In the data rows, zero lies at 7.5, halfway between 7 and 8.
Each thing below was measured twice, in two different ways. The second way is not exact.
Here are some of them measured both ways, the first way above the second, with a blank line after each pair.
{11, 9, 7, 8, 9, 10, 4, 9}
{6, 8, 9, 9, 4, 5, 9, 10}

{8, 8, 5, 8, 9, 0, 6, 9}
{11, 1, 9, 7, 12, 6, 10, 10}

{5, 4, 8, 10, 7, 15, 4, 6}
{3, 13, 4, 7, 0, 8, 10, 6}

{9, 6, 3, 8, 4, 9, 3, 8}
{10, 5, 6, 6, 0, 7, 9, 8}

{6, 9, 1, 9, 8, 9, 2, 8}
{10, 7, 4, 10, 0, 7, 12, 12}

{9, 8, 7, 6, 11, 8, 4, 11}
{5, 6, 7, 12, 4, 4, 8, 10}

Now 16 new things, measured the second way only, each followed by its number:
{2, 12, 7, 10, 14, 8, 3, 7} 0
{9, 2, 5, 6, 3, 5, 7, 6} 1
{8, 12, 6, 6, 8, 11, 7, 6} 2
{4, 10, 6, 5, 10, 8, 4, 4} 3
{9, 9, 7, 10, 7, 8, 9, 12} 4
{8, 8, 9, 6, 6, 6, 8, 8} 5
{6, 6, 7, 9, 9, 8, 6, 6} 6
{6, 6, 10, 8, 15, 6, 7, 8} 7
{9, 12, 4, 8, 0, 12, 8, 8} 8
{12, 0, 8, 10, 1, 3, 10, 11} 9
{9, 7, 14, 4, 15, 10, 7, 4} 10
{7, 10, 6, 6, 9, 10, 5, 5} 11
{10, 6, 4, 6, 8, 9, 7, 7} 12
{7, 11, 6, 6, 3, 8, 6, 7} 13
{6, 9, 10, 7, 15, 9, 6, 4} 14
{10, 6, 8, 9, 6, 8, 10, 11} 15
A few of them come next, measured the first way, each followed by the number of its row above:
{5, 11, 7, 8, 11, 5, 9, 6} --> 4
{3, 8, 6, 8, 7, 13, 10, 4} --> 8
{1, 6, 7, 8, 8, 5, 10, 6} --> 12
{4, 6, 10, 8, 8, 10, 11, 3} --> 2
Now 16 new things, measured the second way only, each followed by its number:
{12, 3, 7, 5, 11, 7, 4, 6} 0
{9, 0, 8, 1, 15, 3, 7, 3} 1
{7, 8, 12, 8, 12, 5, 15, 12} 2
{8, 10, 4, 8, 3, 10, 6, 8} 3
{5, 7, 8, 9, 8, 6, 8, 7} 4
{7, 10, 7, 6, 12, 12, 5, 2} 5
{9, 7, 12, 7, 15, 10, 5, 6} 6
{9, 6, 10, 6, 6, 5, 11, 9} 7
{8, 5, 5, 10, 4, 7, 5, 8} 8
{6, 8, 5, 10, 0, 5, 10, 11} 9
{6, 6, 6, 13, 6, 8, 5, 9} 10
{4, 14, 5, 6, 7, 10, 6, 5} 11
{3, 13, 6, 6, 5, 7, 7, 7} 12
{5, 8, 11, 8, 5, 2, 15, 13} 13
{9, 9, 10, 8, 15, 10, 5, 8} 14
{9, 8, 9, 6, 15, 12, 5, 4} 15
A few of them come next, measured the first way, each followed by the number of its row above:
{8, 5, 6, 5, 5, 4, 7, 7} --> 0
{12, 10, 9, 11, 11, 7, 0, 7} --> 13
{8, 8, 8, 7, 5, 7, 14, 7} --> 15
{3, 8, 7, 6, 8, 10, 10, 6} --> 3
